Turns in one plane each, and the order they were made in; the first pair answered
Liv:
[-1.60  0.03  0.71 -0.03  0.63 -0.90 -1.00  0.11  0.72 -0.61 -0.84 -0.92
  1.15 -0.74 -0.19  0.81 -2.17  0.35  1.50  0.33 -1.73  1.14  0.21 -0.03
 -0.25  0.55  0.78 -0.74  2.39  0.56 -0.13  0.07 -0.71  0.77  0.31  3.35
 -0.24  0.87 -0.31  0.27  1.70  0.38 -1.05 -2.68  1.15  1.30] |-> [ 0.44 -1.48  0.13 -1.59 -0.25 -1.23  0.77  0.17  0.54 -0.40 -0.33 -1.41
  2.07 -2.39 -0.75  0.01 -1.03  0.81  0.03 -0.64 -1.83  1.38  0.12  1.73
 -1.10 -0.15  0.38 -0.82  0.70  0.47  0.54  0.47  0.50 -0.22  0.03  2.97
 -1.36 -0.36  0.58  0.37  0.60 -0.95  0.51 -1.76  2.68 -1.48]
[ 2.13  0.04  2.35 -3.86  0.20 -1.86  0.69 -0.52  0.38  2.40 -2.26  2.26
 -0.25 -1.75 -0.53 -1.76  0.05  0.78 -1.59 -0.52  0.89 -2.40  0.26  0.44
 -2.13 -1.07 -1.76 -1.46 -0.05 -1.37 -0.18 -2.22 -0.69 -0.90  1.99  1.15
 -1.53 -1.43  0.39 -0.16 -1.50  1.65 -0.09  0.69 -0.50 -1.11] |-> [ 1.41  0.45  2.21 -1.41  0.64 -0.42  0.06 -1.79 -0.21  3.04  0.87  3.82
 -0.16 -0.03 -0.18 -0.92 -0.33 -1.19 -1.01 -0.37 -0.23 -2.15  0.68  0.63
 -1.39  0.27 -2.15 -2.13 -0.90 -1.01  1.00 -0.46 -0.60  0.17  1.73  0.63
  0.59 -1.73  0.26 -0.26 -2.72  3.28 -1.35  2.62 -0.91 -1.94]
[-1.59 -1.31 -0.65  1.24  0.59 -0.15  0.18  0.38  1.77 -0.78  0.44  1.03
  1.15  0.72  0.34 -1.96  0.78  0.15  0.04  0.29  0.58  0.06 -0.61  1.15
  0.24  1.19 -0.52  0.77 -0.98 -0.26 -0.22  0.82  0.09  0.63  0.62  2.23
  0.98 -0.25 -0.20  1.08 -0.31  1.82  0.13  1.46 -0.27  0.37] |-> [-1.71 -0.98 -0.62  0.65  0.73 -0.62 -0.27  1.29  2.04 -0.91 -0.98  0.45
  1.00  0.18  0.35 -2.20  0.84  0.84  0.31  0.27  1.02 -0.31 -0.90  0.80
  0.25  0.73 -0.49  0.84 -0.48 -0.47 -0.76  0.19 -0.44  0.27  0.70  2.37
  0.49  0.21 -0.12  1.29  0.24  1.69  0.12  0.43 -0.48  1.66]
[-1.65  1.32 -0.87  1.50 -1.34 -0.82 -0.93 -2.12  0.80 -0.76  4.87  0.93
  0.06  2.21 -0.46  2.60  1.72 -3.94  2.21 -1.11 -4.17  2.39 -0.15 -0.63
  1.75  3.19  1.04  0.37  0.58  0.07 -1.51  3.38  0.42  0.56 -3.49 -1.89
  0.32 -1.86  2.43  0.28 -0.88  0.11  0.90  0.21 -1.61  0.60] |-> [-2.44  2.38 -0.27 -1.00 -1.06 -2.96 -1.34 -0.02  2.00 -2.01 -0.97 -1.42
 -0.83  0.71 -0.19  1.38  0.86 -1.56  2.97 -0.79 -2.76  1.76 -0.95 -2.41
  1.31  1.58  2.06  0.64  2.93 -0.20 -3.77  0.65 -0.57 -0.46 -2.63 -0.61
 -1.86 -0.16  2.19  0.54  1.48 -1.15  1.44 -3.50 -2.59  4.56]
duse:
[-1.41  1.29 -1.39  0.14  0.93 -0.39 -1.87  0.63  0.12 -2.92  0.96 -1.86
  0.09  1.87  0.59  0.28 -0.60  0.52  1.04  1.60 -0.56  2.42 -0.73 -0.52
 -0.22  1.39  0.02  0.38  2.01 -0.49 -0.82  0.88 -0.37 -0.28 -1.38  2.01
  0.35  1.12  0.39  1.78 -0.52  0.42 -0.66 -1.35 -0.63  1.21] |-> [-0.12  0.96 -1.49 -0.33  0.02 -0.17 -1.52  1.08  0.18 -2.73  0.83 -1.92
  0.41  1.32  0.57  0.70 -0.29  0.61  0.97  1.28 -0.29  2.73 -1.26 -0.75
 -0.44  0.60  0.44  0.84  2.49 -0.17 -0.68  0.25 -0.18 -0.62 -1.98  1.64
 -1.15  1.53  0.62  1.80 -0.74 -0.99  0.15 -2.00 -1.30  0.96]
[-1.43 -0.78 -2.35 -0.80  1.17 -3.55  2.75  1.51  0.74 -1.41 -2.09 -2.41
 -1.92 -1.04  2.29 -2.16 -0.76  2.15 -1.75  0.29  1.66 -0.67 -3.16 -0.93
 -0.96 -3.95  0.54  0.12 -0.57 -0.44 -1.94 -1.53  1.10 -1.39  0.94  1.65
  1.08 -1.74 -0.74  1.04  2.38 -1.77  1.30  0.52  2.21 -0.69] |-> [-3.66  0.93 -1.70  1.68  2.43 -2.76  1.01 -0.04  0.21 -0.91 -0.79 -0.81
 -2.96  0.84  3.16 -1.26 -2.48  0.63 -0.75  1.00  1.45 -1.32 -2.39 -2.20
 -0.03 -2.01 -0.09 -0.61  0.35 -0.13 -1.75 -1.15 -0.22 -0.03  1.91  2.06
  3.54 -0.86 -1.88  0.80  2.93  0.99 -0.91  1.32  1.61  1.47]
[ 4.53 -0.50 -0.36 -0.28 -2.10 -1.03  1.54 -0.43 -1.31  0.97  1.36  1.35
  1.64 -3.50 -0.75 -0.06 -0.52  3.36 -0.72 -0.80 -0.03 -2.13 -0.32 -0.80
 -1.62 -1.70 -0.75 -1.09  0.42  1.27  2.15 -1.46 -0.85 -0.83  2.50 -1.37
 -0.83 -3.19 -0.32 -1.25  0.30 -0.29 -0.96  1.48  0.03 -4.81] |-> [ 2.20  0.28 -0.16  0.78 -0.52 -1.65  0.42 -1.39 -1.87  0.67  1.75  1.34
  1.27 -2.53 -0.75 -1.34 -1.46  2.71 -0.87 -1.07  0.06 -2.67  0.42 -0.28
 -1.30  0.14 -1.57 -1.71 -0.21  0.74  1.78 -0.68 -1.23 -0.46  3.31 -0.27
  1.73 -3.70 -0.69 -0.77  0.75  2.16 -2.05  2.72  1.67 -4.31]
zer:
[-0.10 -1.20 -1.12 -0.80 -1.81  0.66  0.81  1.12  1.89 -2.27  0.08 -4.14
  1.38  0.20 -2.14 -0.37  1.65  0.05  2.16  0.09 -2.65  2.57  0.22  0.55
  0.87 -0.30  1.49  0.98  0.30 -0.98 -2.24  0.55  0.30  0.22 -3.23 -1.25
 -2.00 -2.98  2.17  1.33 -0.49 -2.63  1.59  0.06 -0.14 -0.67] |-> [-0.27  0.89 -0.14  0.63 -1.50  2.44 -0.69  0.70  1.90 -0.70 -1.61 -1.97
  0.34  0.45 -0.27  1.49 -0.61 -0.05  3.41  1.35 -1.28  1.14 -0.07 -2.39
  1.34 -0.93  1.88  0.81  3.31  0.03 -1.94 -1.50 -1.80  0.72 -1.00 -1.44
 -3.04 -0.32  0.32  0.58  0.67 -2.05 -0.44 -1.64 -2.95  2.66]
[ 0.78  0.82 -0.16 -2.84  0.36 -0.92  0.21  2.25  1.14 -2.20 -2.44 -1.35
  0.53 -0.97 -1.19  0.41  0.76  1.35  0.99  1.01  0.24  0.35 -1.19 -0.39
  0.16  0.40  0.43  1.66 -0.17  0.10 -0.91 -0.57  0.10 -0.33  0.05 -0.51
 -3.26 -1.71 -0.23  0.96 -1.06 -2.84  0.22 -3.02 -1.04  1.55] |-> [-0.54  0.70 -0.33 -1.50  0.62 -0.87 -0.31  1.63  1.11 -3.18 -0.41 -1.27
  0.61  0.69 -1.91  0.76  1.17  0.29  1.78  1.32 -0.98  1.44 -1.08  0.29
  0.85  1.66  0.64  1.85 -0.13 -0.28 -1.17  1.37  0.16  0.59 -1.64 -0.24
 -1.40 -2.34  0.01  1.47 -1.78 -1.94  0.14 -2.07 -0.95  1.71]
[ 3.22  1.01 -0.09  0.49  2.53  2.86  0.28  1.15 -0.01  3.12 -4.57  2.09
  0.01 -3.15  0.58 -1.41 -2.87  1.41  0.50 -2.81 -0.77  1.30  1.63 -1.70
 -0.91 -0.40  2.30  1.71  1.67  1.17  1.15 -0.15  1.88 -3.75  1.74 -0.01
 -3.53  0.42 -1.66  0.15  2.15 -2.73  0.82 -3.13  0.15 -0.28] |-> [ 1.04 -0.77 -1.24  1.53  2.56  1.78  0.03  0.46  0.41 -0.01  0.42 -0.40
  0.98 -0.28 -1.54 -2.10 -0.25 -0.13  1.10 -3.45 -3.93  4.39  1.96  1.47
  0.30  2.87  2.45  2.41 -0.86 -0.20  0.43  4.47  3.16 -2.56 -2.70  0.63
  0.38 -2.72  0.43  1.81  0.07 -1.69  2.32 -0.32  2.15 -2.39]
[-0.41 -0.35 -1.58 -2.49 -1.94 -1.24  0.28  0.33  0.20  0.36 -1.32  0.08
 -0.11  0.34  1.22 -1.60  0.02 -0.87  0.46 -1.38  0.73 -0.59  0.98 -1.88
  1.35 -2.99  0.69 -0.55  1.22 -1.75 -0.07 -2.09  0.36 -1.15  2.04  1.11
 -2.62  0.60  0.25 -0.79  0.35 -0.74 -0.25 -0.33  0.75  0.01] |-> [-1.91 -1.09 -2.13 -1.30 -1.80 -1.39 -0.13  0.16  0.68 -1.52  1.55 -0.73
  0.44  2.24  0.17 -1.71  1.42 -2.02  1.04 -1.03 -0.93  1.28  1.05 -0.60
  2.19 -0.87  0.88 -0.25  0.53 -2.22 -0.24  0.67  0.93 -0.28 -0.52  1.40
 -0.10 -0.87  1.15  0.40 -0.60  0.11 -0.06  1.44  1.80 -0.74]
zikub:
[ 2.37 -1.71  1.41 -0.35  0.66  0.94  0.48  1.59 -0.84  1.21  0.98 -3.04
 -0.91  1.06  0.90 -0.38  1.90 -0.24  1.00  0.23  0.77  0.09  0.07 -3.28
  0.56 -1.21  1.74 -3.03  1.61  2.65  2.22 -0.25  0.46 -1.27 -1.63  0.75
 -0.53  0.89 -0.14 -2.36 -1.51 -0.37 -0.66  1.84  2.73 -0.92] |-> [ 1.69 -1.20  1.70 -0.48  1.25  0.65  0.30  1.34 -0.95  1.33  0.41 -2.80
 -1.10  0.83  1.51 -0.61  1.28 -0.40  0.76  0.14  1.35 -0.41  0.47 -3.29
  0.47 -0.89  1.62 -3.20  1.90  2.40  2.26 -0.58  0.41 -1.49 -1.08  1.02
 -0.43  1.19 -0.85 -2.54 -0.75  0.26 -1.10  1.64  2.78 -0.59]
[-1.74 -0.49  1.33  0.12 -0.77 -1.39 -1.43  1.93  2.84 -3.68  0.52 -1.95
 -0.54  3.60 -2.32 -0.56  1.23 -0.72  2.07  0.75 -2.96  2.57 -1.60 -0.04
  1.84  1.82  2.16  1.49  2.52 -1.51 -1.78  2.56  0.98  1.45 -3.84 -0.43
  1.78 -0.51 -0.23  2.81 -0.29 -0.82  0.91 -1.81 -1.97  2.74] |-> [ 1.11 -0.31  1.80 -0.42 -2.01  0.19 -0.86  2.83  3.01 -1.79 -1.50 -0.68
 -0.56  1.78 -1.51  0.84  1.10  0.25  1.96  0.95 -1.72  1.55 -1.89 -1.68
  1.02 -0.94  2.51  1.80  4.10 -0.70 -1.00  0.23  0.89  0.91 -2.39 -1.54
 -1.81  1.17 -0.66  1.63 -0.20 -3.12  0.89 -3.69 -4.35  3.02]
[-1.69 -3.58  0.75 -1.60 -0.99 -0.82  0.51 -0.15 -0.81  2.12 -0.92  2.30
  0.63  0.27  1.79  0.18  0.06  0.74 -0.67  1.21 -1.71  0.56  0.66 -0.08
  0.70  1.74 -0.16 -3.23 -0.80  0.60  0.52  0.58 -0.55 -0.73  0.27  0.57
  1.99 -1.50  2.65 -0.21  2.83 -0.45 -0.78  3.44 -1.66  0.17] |-> [-0.95 -3.95  0.48 -1.43 -1.38 -0.58  0.78  0.20 -0.80  1.95 -0.39  2.35
  0.72  0.30  1.39  0.35  0.89  0.53 -0.29  1.25 -2.16  1.18  0.38  0.20
  0.73  1.56  0.23 -2.81 -0.84  0.76  0.89  0.94 -0.31 -0.79 -0.42  0.09
  1.52 -1.61  3.08 -0.01  2.27 -0.99 -0.38  3.39 -1.91 -0.27]
Now pairs of rows:
Between the rows of a pair lie 2 to 3 turns.
[ 2.82 -0.97  2.21  1.47  0.35 -0.74  1.48  0.06 -3.18  1.51  2.51  2.46
  0.70 -3.08 -0.99 -2.06 -0.07  1.59 -4.15 -1.77  1.15 -2.26  1.16  2.37
  1.37  0.46 -1.35  0.56 -1.89  0.70  1.98 -3.15  1.82 -2.91  3.22 -0.03
 -3.43  1.85 -0.41 -2.52  1.39  2.51  0.81  1.46  2.05 -3.27] |-> [ 4.87 -1.22  1.74  2.52 -1.79  1.36  1.41  0.96 -2.20  1.46  3.90  3.40
  1.23 -2.30 -1.43  0.58  1.34  0.86 -2.23 -0.51 -0.42 -0.65  0.25  1.35
  2.16 -0.30  0.17  2.30 -0.02  1.22  2.51 -2.63  2.35 -2.07  0.96 -1.75
 -5.26  2.60  0.37 -2.23  0.02 -0.36  1.25 -0.16 -1.15 -3.03] : zer duse zer
[-1.65  0.54  1.48  0.07  0.77 -0.27 -1.29 -0.75 -0.94 -0.98  0.78 -0.17
  1.33  0.82  0.41 -0.78 -1.08  1.35  0.86 -1.38  1.29  0.23  0.45  1.99
  0.66  1.65 -1.15  0.03 -0.18  1.06 -1.32  1.42  0.59 -0.84 -0.79  0.85
  1.67 -0.56  0.10  0.32  0.19  0.97 -0.36  1.80  0.99 -1.26] |-> [-0.58  0.14  1.31 -1.32 -0.56 -0.45 -1.23  0.91  0.21 -1.71 -1.17 -1.18
  1.36  0.26 -0.05 -0.06 -0.19  2.51  1.68 -0.76  1.04  0.79 -0.62  1.20
  0.75 -0.01  0.16  0.97  1.56  1.10 -2.19  0.18  0.83 -1.06 -1.44  0.32
 -0.52  0.39  0.55  0.50  0.54 -1.31  0.94 -0.78 -0.76  0.47] : zikub Liv Liv
[-1.11  0.28  0.37 -0.17 -0.84 -1.33 -1.25  1.30  0.55 -2.29 -2.93 -0.71
 -0.57  0.24 -0.61  0.26  0.72  1.10  1.13  0.88 -0.35  0.75 -1.51 -1.17
  0.52 -0.65  1.73  0.92  2.30 -0.26 -1.20 -0.85 -0.80 -0.09 -0.78 -0.04
 -1.54  0.81  0.39  0.72  2.07 -0.95  0.67 -2.48 -0.71  2.97] |-> [-2.60  0.26  0.21  2.61  0.17 -0.48 -2.14 -0.13 -0.31 -2.11  1.12  0.39
 -0.17  2.42 -0.46  0.95  0.91 -0.96  1.55  1.11 -1.79  1.39 -0.70 -0.40
  1.50  1.92  1.09  0.60  1.08 -0.58 -0.36  1.82 -0.76  1.45 -1.45 -0.26
  1.74  0.01  0.33  0.60  0.92  1.25 -0.37  0.00 -0.32  2.06] : zer Liv Liv
[ 2.14 -0.85 -0.94 -3.68 -1.62 -0.96  2.30  0.81 -0.78 -0.06 -2.59 -1.63
  0.14 -2.33  0.82 -2.76  0.17  2.00 -1.86 -0.33  2.30 -2.59 -0.67  0.90
 -0.09 -1.44  0.22 -0.58  0.16  0.52 -1.04 -2.40  0.56 -1.96  2.17  0.43
 -1.55 -0.10 -0.31 -1.36  0.59 -0.90  0.42  0.34  2.77 -0.53] |-> [-0.68 -0.86 -1.03 -0.25 -0.12 -0.09  1.01 -1.39 -2.02  0.13  2.23 -0.18
  0.13  0.42  0.90 -2.79 -0.38 -0.36 -1.42 -0.03  0.65 -1.92  0.50  1.91
  0.97  1.98 -0.91 -1.15 -1.97  0.34  0.04  1.41  0.57 -0.42  1.53  0.73
  2.96 -1.66 -0.45 -1.28 -0.69  2.64 -1.22  4.05  4.27 -1.91] : zikub Liv
[-0.05  1.26  1.09  1.45  0.81 -0.25 -0.95 -0.16  0.27  0.41 -0.21 -0.84
 -0.64  0.53  0.44 -0.44  0.00  0.63  1.94  1.11 -0.01 -0.06 -2.41 -1.61
  0.84  0.17  2.78  1.45 -0.33 -1.32 -1.74  0.95 -0.16  0.58 -0.42  1.04
  2.11 -0.01 -0.81  0.74  2.21  0.38  0.56 -0.32  0.04  1.87] |-> [ 2.97 -0.21  0.56  0.36 -0.67  0.12  0.58  0.39  0.14  1.07  0.82 -0.74
  0.56 -0.49  0.09 -0.33  1.61  1.01  0.78  0.30 -0.27  0.56 -2.72 -0.31
  0.01 -1.33  2.84  1.69 -1.61 -0.97 -0.55  0.87  0.89  0.13 -1.26  0.10
  0.34 -0.56  0.23  0.37  0.69 -1.90  1.96  0.35  0.31 -1.14] : duse Liv
[-2.96  0.31  0.49  3.27  1.28  0.84 -1.37 -1.82 -0.40 -0.11  3.67  1.13
 -0.38  2.11  0.90  0.88 -0.85 -2.22  0.87  0.65 -2.21  0.87  1.42 -0.24
  1.48  2.78  0.77 -0.45 -0.48  0.77 -0.13  2.48 -0.50  1.70 -0.05 -0.38
  3.91 -1.35 -1.46 -0.53 -0.47  3.56 -1.59  2.82  0.34  0.50] |-> [-3.29  0.86  1.01 -0.65  2.61 -2.18 -0.13 -1.11 -0.50  0.10 -2.11 -0.64
 -0.98 -1.57  1.40 -2.47 -2.15  0.69 -1.72 -0.47  0.93 -1.53  1.96 -0.25
 -0.48  0.76 -0.26 -1.80 -0.87  0.18 -1.62 -0.97 -0.78 -0.40  3.26  1.08
  2.18 -1.41 -2.13 -0.94  1.97  4.11 -1.11  1.48  3.19  1.30] : zer zikub Liv
[ 0.16  0.73  0.06  1.18 -0.74  2.58 -0.06 -0.92  0.18  1.42  2.32  1.64
 -0.06  0.76  0.81  1.59 -0.89  0.08 -0.44  1.77 -0.28  0.00 -0.03 -1.25
 -0.11 -0.61  0.38  0.76  1.59 -0.22  1.11  0.40 -0.18  0.56 -0.15 -2.12
 -0.63  1.45 -0.63  0.00 -1.07 -1.28 -0.64 -0.72 -2.05  0.61] |-> [ 1.56 -0.36 -0.16 -0.53 -1.38  1.53  1.18 -0.16  0.13  1.37  1.69  0.46
  0.45 -0.90  0.28  0.80 -0.08  0.87 -1.37  0.97 -0.01  0.15 -0.44 -0.33
 -0.80 -1.72  0.59  0.87  0.37 -0.18  1.18 -0.30  0.61 -0.25 -0.14 -2.12
 -1.86  0.94  0.40 -0.02 -1.50 -2.84  0.48 -0.57 -1.35 -1.31] : Liv Liv
[-1.32  2.22  0.53  2.68  1.04  1.97 -1.94 -0.93 -0.39 -2.13  0.34  1.80
  0.21  1.76 -0.65 -1.13 -0.16 -3.45  0.79  0.88 -2.09  0.02 -0.73  1.04
  2.09  1.22  0.30  0.61 -0.71 -0.59  1.09  2.23 -2.46  0.68  0.50  0.69
  1.64  1.13  0.35  0.24  1.04  1.11 -0.22  3.11 -0.34 -0.64] |-> [ 1.69  0.32 -0.27  0.88 -1.09  2.43 -0.54  0.41  0.48 -2.21  0.21  0.65
  1.11  0.30 -1.82 -0.60  2.18 -2.66  0.43  0.46 -2.78  1.27 -1.65  1.81
  1.47 -0.76  0.93  1.93 -1.17 -0.51  1.48  1.93 -1.02  0.06 -1.21 -0.39
 -0.95  0.62  1.67  0.63 -0.55 -2.47  2.15  2.17 -0.69 -2.46] : zikub duse
[ 1.49  0.95  0.75 -1.87 -0.82  1.15  1.59 -3.15 -1.55  0.91  2.80  3.94
 -0.25  0.79  6.07  1.39  2.49  1.24  0.24  1.03 -1.31  0.60  1.42 -2.84
 -1.51  0.20  0.27 -0.84  1.01  0.69 -0.49 -0.22 -2.11  0.58 -0.30  2.72
 -1.32  1.46  0.82 -1.71 -0.37 -0.23  0.61  1.74 -2.77  1.22] |-> [-0.15 -0.11  0.08 -3.74  0.02 -1.56  2.08 -2.78 -1.32 -1.64  2.61  0.44
  0.12  0.90  4.47 -1.25  3.82  2.26 -0.55  0.33 -1.78  1.80  1.41 -0.41
 -1.49  1.50  0.42 -0.78 -0.49 -0.50 -2.32  1.20 -1.03  0.28 -2.22  4.04
  0.51 -0.84  1.95 -0.48 -0.33  0.23  2.06  2.73  0.33  0.41] : zikub Liv zer
[ 0.23 -0.44 -0.49 -0.89 -0.91 -0.67 -0.82  1.28  0.97 -2.13 -1.96 -1.74
  0.15  0.71 -0.77 -0.81  0.57  1.17  0.20  0.58 -0.12  0.94 -0.58  0.15
 -0.02  0.26  0.72 -0.11  0.93  0.25 -1.03 -0.24 -0.01 -0.12 -1.71  0.28
 -0.64 -0.22  0.47  0.34  0.62 -1.00  0.95 -0.97 -0.38  0.54] |-> [ 0.51  0.51  0.09  1.63 -0.90  1.69 -1.62 -0.10  0.11 -0.14  0.28  1.19
  0.04  1.73  0.32  1.24 -0.72 -0.45  0.78  1.10 -0.38  0.40  0.01 -0.85
  0.70  0.62  0.26 -0.06  1.17  0.87  0.37  0.19 -0.38  0.57 -0.72 -0.60
 -0.15  0.77 -0.33 -0.24 -0.17  0.01 -0.85  0.10 -2.03  0.18] : zikub Liv zer
[ 2.08 -0.94  0.93  1.79 -1.94  2.57  0.81  0.18  2.07  2.83 -1.00  1.89
 -1.40 -1.27  2.06  3.08 -0.74 -1.14  3.69  0.76  0.13 -1.93  1.40 -3.47
 -0.71 -4.04  0.78  0.08  1.92  1.35  1.14 -1.84  2.52  1.99 -1.28 -1.33
 -3.50  3.31  0.56 -3.65 -0.23 -1.74 -1.48 -0.75 -0.83  0.44] |-> [-1.07 -3.31 -0.02  2.06 -0.39 -0.30  1.28 -1.33  1.35 -0.21  3.59 -0.72
 -0.46  0.73  0.18 -0.23  1.22 -2.21  2.24 -0.51 -2.09 -0.22  2.03  1.05
 -0.48 -0.17 -0.40 -0.95 -2.61  0.27  0.31  2.82  3.98  2.49 -3.98  0.13
  1.98 -1.11  2.33 -2.74 -1.43  1.35 -0.21  4.00  4.41 -3.50] : Liv zer duse
[ 2.43  0.69  0.47 -3.85  0.58  2.71 -1.06  0.41  1.64  0.65 -1.97  0.92
 -0.58 -0.25  0.87 -0.63 -0.93 -0.88  1.02 -0.64  0.98 -0.64 -0.69  0.13
 -0.78  1.39 -1.83 -1.86 -0.46 -0.70  0.67 -0.43  0.60 -0.41  0.38  0.95
 -0.84 -0.26 -2.14 -1.06  0.10  0.40 -1.18 -0.26 -0.49  0.00] |-> [ 0.94  0.85  0.42 -2.89  1.09  2.43 -1.81  0.31  2.05 -0.33 -1.72  0.38
 -0.69  0.93  0.56 -0.34 -0.66 -1.37  2.26 -0.07  0.26 -0.32 -0.82 -0.15
 -0.13  2.23 -1.39 -1.93 -0.08 -1.02 -0.30  0.56  0.11  0.56 -0.41  1.06
  0.31 -0.20 -2.09 -0.46  0.38  1.04 -1.43 -0.37 -0.78  1.29] : Liv zer Liv
[-0.73 -1.09  0.13  1.02 -0.78 -0.51  0.40  0.77  1.14 -2.01  0.61 -0.08
  0.73  1.07  0.44  1.36  1.21  0.13  1.13  0.98 -2.58  2.34 -1.31 -0.33
  1.01  0.10  0.83  0.40  0.80  0.18 -0.59  2.15 -0.13  1.63 -3.13 -0.23
 -0.87  0.02  0.84  2.03 -0.67 -0.51  1.10 -1.03 -1.37  0.22] |-> [ 1.09 -1.72  0.78 -1.71 -0.44 -1.50  2.27  0.05 -0.36  0.12 -0.98  0.43
  1.11 -2.16  1.63 -0.83  0.28  1.78 -2.16 -0.93  0.13 -0.47 -0.15  0.72
 -1.10 -1.26 -0.91 -0.90 -1.77  0.49  0.36 -0.29  0.27 -0.52  0.42  0.24
 -2.26 -0.66  0.25  0.76 -0.18 -0.44  0.86  0.25  1.46 -2.55] : zer zikub Liv
